In the rows, zero is written as 128.
A: rows in several groups, each row roughly a mix of its group's directions
A (168 x 13)
[[133 137  78 125 154 141  99 129 103 118  88 141 111]
 [150 149 123 112 164 126 177 111 157 125 131 152 151]
 [159 120 138 152 135  86 147 104 105 123 156 142 163]
 [139 153 157 140 159 139 157 118 171 123 100 153 129]
 [144 142 122 107 159 140 132 128  89 164 126  84 145]
 [102 120 113 142 125 126 134 101  85 173 124  92 133]
 [122 128 117 142 156  96 165  88 145  88 131 125 118]
 [122 136 113  86 115 117 158 136 146 162 148  95 157]
 [107 115  98 136 125 147  92 147 139 184 142 136 135]
 [122 115 114  85  93 115 151 150 148 142 126  96 158]
 [120 117 123 144  84 152 155  88  92 140 131 123 150]
 [117 127 139  86 142  94 138 121 147 143  95  85 140]
 [143 156 127 134 115 148  83 114 145 101 109 130 172]
 [109 146 100 135 121 134 182 143 125 151 124 163 154]
 [167 122 147 113 137  86 173 124 112 125 112 125 150]
 [138 169 112  70 134 157 131 109 126 129 129 107 118]
 [152 142 118 159 123 137  94 124  95 108  93 164 119]
 [139 133 112 124 165 104 122 164 163 133  86 107 135]
 [117 109 112 158 105  90 121 154 110 159 113 164 130]
 [116 150 126  92 108 115 182 105 113 115 108 109 128]
 [104 130 126 182 115 129 129 109 122 111 157 172 130]
 [148 147 117 130  79 162 127 159 125 129 142  97 151]
 [145 142  83 181 107 121 127 136 121 129 128 153 104]
 [ 92 126 151 115 140  95 122 131 142 128  97  78 144]
 [141 135 110 128 112  90 111 129  90 152 166  95 123]
 [166 158 140 159 149 121 124  92 103 126 115 151 103]
 [138 100 134 119 151 124 120 165 147 131 140 171 170]
 [108 138 136 162 116 125 165 145 119 150 147  83 155]
 [110  98 127  70 122  93 131 147 148 117 147 125 121]
 [106 123 128 136 170  79 159 131 157 131 131 124 105]
 [141 174 118  87 159 144 162 105 128 139 135 126 125]
 [192 120 148 136 149 127 102 119 133 130 148 126 158]
 [126 134 163 130  78 150 146 140 134 140 152 118 167]
 [152 131 126 122 126 189 108 168 115 126 147 114 116]
 [ 91 131  97 111 128 116 109 135 151 144 167 105 162]
 [ 86 153  98 140 152 103 134 125 108 105 124 147 161]
 [141 133 153 152 138 123 112 168 164 125 120 172 104]
 [150 158 125 116 122 132 136 120 107 130 170  85 165]
 [ 99 136 135  96 112 136 139 147 171 129 130 166  95]
 [127 116 107 123 145 109  94 145 179 143 128  88 135]
 [148 109 107 149 155 153 129 113 115 148 145 179 149]
 [114  99 106  86 152 109 144 145 154 143 137  90 129]
 [130 160  94 111 105  92 158  89 122 140 119 115 124]
 [152 158 132 104 156 124  97 125 130 112 117  77 109]
 [128 136 163 134 146 146 179 150  95 137 152 148 135]
 [ 65 138 107 120 153 154 125 138 102 133 127 149 136]
 [168 168 115 150 125 141 111 111  78 124 132 134 125]
 [123 113  99  95 125 141 124 118  94 116 173  94 117]
 [146 110 126  82 125 127  94 138 104 158 143 134 164]
 [116 121 123 136 114 168 107  89  93 153 123 106 156]
 [164 142 115 102 120 155 114 141 148 106 120 180 121]
 [148 163 100 139 105 138 113 130  72 127 108 121 141]
 [147  94 103 131 134  91 134 107 127 105 145 119 175]
 [153 128 116 105 134 153 132 134 119 133  92 164  78]
 [127 126  92 111 133 140 129 159 147 118  85 164  98]
 [121 134  98 101 115 122 170 144 146 147 170 117 154]
 [140 133 140 131 132 144 110  88 125  95 118  70 126]
 [136 143 124 128 141 143 135 136 169 167 165 166 146]
 [111 179 120 103 123 126 159  97 105 145 120 106 111]
 [107 109 146 134 112 149 149 161 141 124 173 127  89]
 [141 129 118 125 112 112  79 117 126 129  68 125 145]
 [140 119 164 125 143 119 100 145 166 117 117 140 177]
 [159 121 142 141 129 156 124 131 147 179 161 103 111]
 [117 134 123 131  85 131 180 126 107 148 163 146 118]
 [136 139 102 160 156 100 129 110 119 130 102 150  82]
 [166 108 138  91  89 121 129  96 101 144 137 132 142]
 [129 137 101 124  87 140 136 143  98 148 155  91 157]
 [104 133 135  93 153 159 152 122  96 151  99 116 106]
 [148 117 154 161 130 158 140 135 157 155 152 110  93]
 [126 118 164 102 115  98 136 129 123 146 179 105 148]
 [144 141 159  99 174 128  83 115 138 123 141 113 139]
 [102  79 104 116 146 125 159 148 127 156 118 152 113]
 [111 150  97 112 146 135 132 174 156 162 119 116 149]
 [121 128 153 101 135 145 157  88 133 140 157 117 171]
 [173 129 138 137  78 126 171 121 136 136 132 147 129]
 [151 136 133 121 164 132  91 112  73 147 125 133 138]
 [ 97  95 142 131 123 103 138 111 158 105 169 108 150]
 [145 134 117 148 134 116  65 154 143 101 146 121 118]
 [ 89 123  92 120 108 139 162 143 142 143 106 163 143]
 [105 165 133 165  84 128 115 122 116  92 138 131 120]
 [156 110 160 133 112 134 134 151 156 100  95 131  90]
 [167 120 109 104 154 151 133 135  98 169 129 116 154]
 [141 119 146 145  96 124 177 125 122 102 116 172 123]
 [124 103 101 107 131 138 137 160 101 138 184 141 135]
 [137 107 145 187 126 112 120 112 108 114 128  90 143]
 [ 97  85 151 141 150 126 121 143 145 115 133 167  97]
 [139 129 160  97 115 140 133 147 127 154 109  85 165]
 [127 138 161 109 168 123 125  91 100 160 125 101 135]
 [151 133 102 102 169 164 166 121 123 120 152 138 132]
 [158 136 143 151 112 180 107 138 131 112 156 158 126]
 [142 125 136 149 132 124 182 137 118 121  90 170 125]
 [152 152 151 151 137 107 171 134 111 126 168 130 154]
 [117  98 170 112 132 149 106 118 144 140 105 173 120]
 [150 164 126 122  81 114 143 104 116 117 105 158 107]
 [ 92 114 127 130 106  86 120 124  96 144 163 108 107]
 [142 163 143  79 118 130 140 151  96 133 147 116 155]
 [102 135 128 100  78 143 118 153 129 131 164 107 107]
 [106 101 150 170 153 129 120 144 113 140 116 161  94]
 [128 180 133 143 120 138 132 152 106  84 110 154 121]
 [102 105 148 150 138 117 137 127 100 128 182 104 107]
 [143 113 113 133 140 101 163  87 132 138  79 119 118]
 [147 119 116 149 133 189 107 145 121 128 152 157 144]
 [146 137 130 134 176  96  94 155 142 121 128  98 146]
 [139 148  93  76 128 120 163 108 131 152 139 108 128]
 [134 107 131 172  96  99 126 156 145 132 114 150 162]
 [112  69 131 142 154 104 119 152 138 133  99 146 134]
 [ 78 134 103 148 135 110 118 141 145  82 116 146 136]
 [109 127 118 158  97 136 160 123 100 138 143 177 118]
 [100 121 144 140 107 137  91 167  96 155 137 124 102]
 [158 104 117 147 145  98 116  76 119 155 137 115 140]
 [130 137 138 169 129 148 120 122 160 150 172 142 160]
 [145 136 156 127 128  99 116 137 147 108 187 108 149]
 [121 105 137 144 107 126  91  82 103 120 155 104 146]
 [146 128 136  92 128 105 154 139 119 157 160 111 172]
 [152 165 165 142  77 121 135 110 111 120 119 141 127]
 [ 99  93 106 128 103 130  89 163 128 155 117 136 111]
 [121 120 137 105 160 123 104  70 106 121 126  98 136]
 [128 153 133 167 151 141 124 173 156 107 106 133 105]
 [114 112 148 136 171  75 116  94 114 135 121 132 128]
 [111  75 131 156 131 129 104 150  94 122 158 123 117]
 [104  87 117 156 135 154  98 131 130 138 128 175 122]
 [135 123 133 128 114 132 131 164 122 106  73 154  91]
 [118 113 122 151 153  95 177 110 114 134 164 139 121]
 [ 98 102 160 145 120  81 140 135 133 121  98 138 103]
 [141 116 170 100 131 109 108  86  88 136 126 129 115]
 [102 141 144 135 143 132 148 146 147  84  94 114  90]
 [146 150 156 151 140 175 147 161 154 132 120 148 137]
 [142 140 131 128 104 131 107 180 110  94 117  90 129]
 [154 154 115  97 151 147 124 108 137 143 157  92 159]
 [140 147  84 149 132 169 130 121 161 104 126 153 144]
 [119 122 138 146 115 128 115  90 101 132 161  83 160]
 [143 124 115 171  82 134 111 123 114 116  99  93 131]
 [120 119 139 163 110 124 143  73  96 138 146 111 144]
 [161 155 121 118 115 121 128 120 109  88 160  90 151]
 [108 133 114 172 103 153 141  99 154 125 128 129  88]
 [130  85 128 131 135  94 106 121 159 102 105 153 155]
 [ 97 125 118  88 126 121 114 134 101 134 165 135 172]
 [143 155 132 104  84 152 148 112 163 118 151 151 118]
 [130 125 163 154 137 110 114 105  95  94 101  97 112]
 [109  88 159 133 119 126 152 153 127 162 138 116 168]
 [111 131 114 153 139 158  71 142 146 144 158 124 120]
 [100 100 166 162 102  98 113 150 149 122 142 130 131]
 [170 142  87 111 113 132 118 116 109 134  97 149 158]
 [163 149 119 159 134  90 126 121 111 125 129 154  85]
 [126 116 142  98 108 118 181 135 133 162 160 109 126]
 [150 124  86  97 155 128 108 144 111 138 105  91 142]
 [119 110 174 105 143  86 136  99 103 137 126 114 111]
 [101 116 139 127 124 162 116 147 100 129 163 110  82]
 [123 141  97 114 111 153 162 116 109 118 134  87 166]
 [110 113 172 140 160  94 144  95 152 138 124 143 121]
 [179 137 171 112 135 114 122 166 125 108 124 113 129]
 [115 112 144 141 169 116 121  95 175 123 152 144 145]
 [122 164 138 142 114 124 167 109 113 139 161  86 116]
 [ 87 104 147 118 131 127 112 131 152 115 118 158  79]
 [ 82 109  99 169 146 127 125  90 131 123 123 144 118]
 [ 68 144 114 119 143 165 110 155 124 121 120 138 116]
 [139  98 112 122 106 132 150 145 160 122 178 154 111]
 [125 124 162 193 123 125 128 126 142 122  92 131 116]
 [103 100 129  99 108 148  95 165 165 119 125 127 117]
 [144 125  97 126 112 156 165 129 167 102 110 158 120]
 [121 116  74 122  94 142 126 138  97 137 118 140  93]
 [162 109 117 136 115 128 128 110 171 169 122  97 110]
 [144 165 159 100 140 115 136  97 152 123 143  96 104]
 [147 126 142 140 164 117 105 145 127 153 179 109 154]
 [109 136 157 149  88 106 147 111 148 121 164 129 158]
 [165 138 148 109 100 140 136 135 109  91 100 161 111]
 [133 162 108  75 152 109 147 110 130 152 126 149 136]
 [115 156 150 104  90 107 108 158 158 151 122 137 148]]

the two rows of each list that fit no group, in list order (the others fit one group, some only roughly)
    q_855: [144 124  99 104 141  92 149  92 147 122 106 160 147]
    q_970: [107 147 124 111 165  92 148 161 128 107 105 127 159]
    q_478: [126 119 172 107 119 145 152 175 142 116  94 131 131]
    q_971: [ 77 121 143 132 109 123 107 130  89 133 170 136 134]
    q_899: [143 146 167 148 129 132 137 104  92 155 138 131 171]
    q_154: [120 147 128 106 136 123  80 116  97 153  93 107 106]
    q_191: [136 117 111 142 151  79 168 125 123 118 108 161 107]
    q_981: [141 124 102 115  90 146 103 115 121 100 111  80 117]
    q_165: [120 120 123 115 138 116 126 133 176 100 147 138  73]
    q_843: [166 136 142 113 122 114 124 135 134 114 174  77 124]
    q_408: [146 148 117 164 110 133 130 168 154  90 120 153 114]
    q_382: [ 86 176 123 125 112 161 151 100 129 126 142 133 116]
    q_429: [121 146 118 137 144  78 100 118 116 102 110  86 124]
 | q_971, q_191
    q_699: [123 149 135  89 134 147 144 122  94 113  77 126 106]
    q_24: [118 133  87 120 112 104 171 126  93 153 130 102 118]
    q_383: [138 104  95  98 160 136 128 112 100 161 122 127  93]
    q_108: [108 121 165 113 105 117  76 140 158 117 104 128 131]
    q_337: [126 122 124  99  98 135  63 154 115 128 125 115 135]
    q_780: [153 149 140 136 123 166 156 129 127 139 108 184 120]
    q_194: [131 131 170 116 137 140 103 126 140 106 156  80 154]
    q_676: [160 139 129 143  89 118 158 149 176 133 147 118 134]
    q_222: [141 130  86 139 148 153  76 140 129 105 124 120 152]
    q_201: [138 173 146 156 159 115 105 122 114 116 126 103 164]
 | q_383, q_201
    q_673: [ 81 135 146  97 109  88 103 128 140 141 140 123 107]
    q_653: [134 144 144 100 120 168 139 157 174 115 154 134 141]
    q_819: [127 152 156 117 128 158 162 155 165 122 165 135 128]
    q_820: [ 96 132 118 114 132  99 160  94 125 157  93 146 149]
    q_783: [143 153  81 150 158 134 128 105 145 139 137 165 113]
    q_520: [117  92 141 114 120 144  78 142 117 105 155  96 130]
    q_947: [145 138 156 133 164 126 105 122 149  73 129 104 135]
    q_748: [122 148 143 107 137 114 161 179 139 130 156 116 160]
    q_667: [168 151 138 141 114 125 122 111 166 116 120 165  92]
    q_920: [110 133 121 151 141 133 155 129 137 139  99 169  77]
    q_917: [105  83 116 152 150 124 118  97  94 100 145 122 132]
    q_224: [ 95 147 148 131  92 109 144 125 107 132  76 133 115]
 | q_667, q_917
    q_931: [161 124  92 165 118 127 154 128  88 142 137 107 146]
    q_251: [158 139 154 122 108 161 105 150  89 104 148 110 120]
    q_812: [141 154  89 165 158 134  95 121 139  98 131 112 132]
    q_744: [ 80 128 117 159 131 150 107 145 136 113 148  98 159]
    q_302: [146 157 121 112 154 187 152 121 136 120 114 134 103]
    q_923: [144 152 158 127  89  98 127 124 116 123 121  91 165]
    q_255: [109 108 141 160 131 134  82 125 141 112 178 135 121]
    q_388: [ 77 111 125 112 154 145 122 116 120 167 108 101 136]
    q_4: [171 142 147 113 132 107 129 118 158 112 168  99 109]
    q_518: [127 110 139 135 111 120  79 131 126 157 123  75 113]
    q_449: [119 137 154 129 149 111 102 135 109 124  93  77 153]
    q_250: [160 137 141 173 117 114 107 128  83 125 129 131 160]
 | q_251, q_518
    q_773: [100  73 107 117 104 112 107 127 125 102 147 130 105]
    q_30: [127 152 107 135 154 107  95 107 103 122  93 103 158]
    q_423: [140 146 123 118 121 166 139 152 131 172 106 171 120]
    q_436: [158 118 152 124 104 167 139 176 143 102 130 133 117]
    q_563: [ 99 132 116 118 150  81 136  93 101 148 123 144 101]
    q_881: [115 127 105 116 112 131 146 133  92 109 191 119 129]
    q_454: [116 114 173 140 131 130 139  87 104 167 141 124 152]
    q_459: [124 133 135 130 126 177 138 103 111 147 103 125  76]
    q_384: [130 118 157 136  92 125 128 143 154  70 150 124 137]
    q_815: [124 152 125  90 107 119 137 113 180 115 148  97 135]
    q_461: [110 100  81 132  97 114 148 125 128 112 129 154  91]
    q_43: [140 126 138 130  99 106 154 103 149 117 153 181 111]
    q_975: [127  73 115 178 112 131 124 137 119 113 115 150 120]
    q_329: [104 168 119  88 131 132 151 167 130 139 139 107 152]
    q_964: [114  84 104 154 132 100 126 146 103 143 129 167 114]
 | q_436, q_881
    q_873: [134 132 127 133 170 137 136 108  89 162  92 152 116]
    q_28: [131 113 105 139 116 133  78 143 143 120 137 154  80]
    q_963: [135 133 148 114 152 126 130 187 164 122 119  97 120]
    q_892: [128 116  99 110 140  93 139 116 144 116 104 157  80]
    q_358: [136 108 111 150 104 150  89 130 130 159 161 124  92]
    q_906: [153  95 122 162 150 137 102 157  87 129 118 148 132]
    q_846: [ 95 116 114 172 108 129 121 150 129 165 142  94 143]
    q_951: [ 78 136  95 133 132 155  82 138 123 132 144 141 136]
    q_816: [122 129 158  83 127 147 123 175 148 154 135 131 148]
    q_390: [ 91  98 100 143 132  73 131 134 107 128 111 129 129]
    q_709: [139 113  87 165 106 119 162 116  91 129 143 110 124]
    q_874: [148 154 117 157 135 167 136 131 151 140 123 181 129]
    q_157: [121 155 143 105 140 155 174 141 158 133 161 142 113]
 | q_28, q_358
    q_650: [143 142  96 161 149 101 138 152 156  96 133 145 102]
    q_387: [162  86 124 135 147 144 145 147 125 142 147 167  99]
    q_929: [160 133 162 127  81 143 136 137 132 107 121  99 160]
    q_127: [152 125 126 118 124 121 101 164 141  71 115 144 105]
    q_643: [111 130 123 182 110 166 137 132 113 150  92 132 132]
    q_883: [121 103 112 134 134  61 124 112 130 129 113 121 161]
    q_831: [162 121 132 111 111 151  69 153 120 136 120 151 129]
    q_841: [149 139 153 127 189 142 132 121 135 131  93 150 141]
    q_591: [115  80 116 112 151 136  91 126 127 106 107 156 102]
    q_457: [ 84 110  94 129 130 131 162 121 142 142 172 138 131]
    q_37: [125 165 144 101 140 125 127 175 124  93 154 151 128]
    q_501: [118 120 142 149 162 105 124 121  98 125  94 139  79]
 | q_929, q_37
    q_914: [154 109 146 133 159 131 100 109 149  96 102 118 165]
    q_242: [163 124 106 156 153  73 116 141 123 126 119 105 131]
    q_764: [131 132 148 110 160  97 119 146 144  74 128  99 121]
    q_420: [110  98 124 162 149 130  88 129 139 114 110 140 172]
    q_47: [136 110 119 133  82 153 120 177 131 117 147 122 159]
    q_94: [102 133  75 148 167 121 112 115  94 126 130 122 133]
    q_638: [117  80 121 131 143 122 121  77 106 150 154 139 132]
    q_979: [101 133 139  77 141 127 154 116  82 132 126 110 144]
    q_416: [130 126  95 135 182 108 111 123 104 145 101 138 155]
    q_619: [126 107 147  58 115 134 139 143 125 147 125 149 137]
    q_315: [112 121 113 111 100 122 135 172 159 121 119 166 160]
    q_350: [136 118 141 127 144  89 108 151 113 109  90 113  85]
    q_428: [ 85 112 109 168 127 126 104 136 120 146 144 147  90]
 | q_242, q_428
    q_275: [152 136  93 140 126 144 122 146  65 135 118 143 110]
    q_258: [ 84 116 114 106 163 116 109 112 113 130  99 163 114]
    q_771: [124 147 125 143  72 123 155 103 114  91 138 147 125]
    q_837: [159 137 158 116 139 111 125 171 163 115 125  91 121]
    q_206: [129 172 132 130 145 100 175 129 105 101 106 129 139]
    q_485: [121 117 167 174 149 142 107 139  90 140 105 133 136]
    q_128: [ 96 101 121 101 131 111 146 144 142 134 166 165 102]
    q_733: [120 134  92 151 136 106 137 126 148 170 176 129 136]
    q_589: [142 156 125 110 121 114 192 134 106 130 123 146 153]
    q_850: [106 118 165 138 118 112 116 146 149 119 127  84 171]
    q_603: [119 164 162 120  92 151 162 121 123 142 158 109 125]
    q_932: [122 129 156 136 129 143 153 121 155 121  69 143  97]
 | q_258, q_932
    q_112: [111 125 147 114 127 134 100  86  82  95 135 124 109]
    q_99: [128 136 102 115 155 132 134 162 177  91 111 141 121]
    q_775: [120 136  93 138 158 121 146 137 131  96  79 114 100]
    q_579: [138 100 130 117 138 127 155 149 171 100 158 154 155]
    q_502: [ 85 128 141 108 118 179 138 141 100 130 118 154 115]
    q_278: [143 142 119 153 150 127 111 140 139 136 129  77 176]
    q_606: [151 150 105 156 158 143 113 105 139  75 123 129 127]
    q_587: [125 130 111 118  98 141 171 171 125 106  90 129 120]
    q_319: [141 169  96 164 173 136 130 131 130 150 117 126 113]
    q_930: [124 109 154 172 105 116  92 139 143 121  86 133 134]
    q_863: [102  88 116 121 113  89 145 104  98 154 132 114 146]
    q_866: [129 131  91 173  95 145 142 123 141 133 165 149 143]
    q_117: [129 163 133 128 110 143 168 151 166 141 137  93 110]
 | q_278, q_863
    q_167: [120 115 127  89 119 117 126 151  84 164 106 111 103]
    q_368: [122 136 159 145 153  85 113  99 118 127  84 124 141]
    q_997: [111 131 112 125 129 129 146 126  87 139  77  91 107]
    q_644: [158 104 154 140 158 115 107 113  95 148 113  92 138]
    q_162: [115 170 117  95 103 170 120 136 138 111 111 102 114]
    q_907: [ 70 124 133 117 159 155 120 145 137 136 110  95 127]
    q_774: [110 170 106  90 140 158 149 106 115 134 157 127 142]
    q_236: [146 180 124 137 111 153 171 139 144 150 112 140 127]
    q_213: [130 115 110 129 108 120  94 157 127 142  84 169 146]
    q_405: [134 119 115  90 126 164  89 139 104 115 148  92 129]
 | q_644, q_774
    q_807: [ 98 116 149 168 126  68 128 112 125 138 129 130 119]
    q_882: [173 117 162 132 100 144 150 116  99 135 152 156 125]
    q_466: [135 132 123 176 105 137 186 124 142 123 147 115 130]
    q_714: [ 94 138 139 111 132  83 170 127 106 148 123 126 155]
    q_782: [143 123 133  99 121 120 147 157 162 145 149 181 121]
    q_200: [122 164 119 120  90 143 102 147 111  99  96 102 116]
    q_901: [ 81 153 128 139  86 144 148 115 149 117 155 134 145]
    q_471: [130 123 141 175  86 112 158 138 161 115 140 124 146]
    q_826: [141 130 124 120 141 166  78 137 139 162 112 108 100]
    q_838: [126 129 129 144  69  93 127 133 165 122 112 124 149]
    q_962: [ 84 128 112 110 114 139 152 136 161 118 168  96 129]
    q_138: [102 108  87 102 115 151 135 148  84 140 140 138 140]
 | q_714, q_138
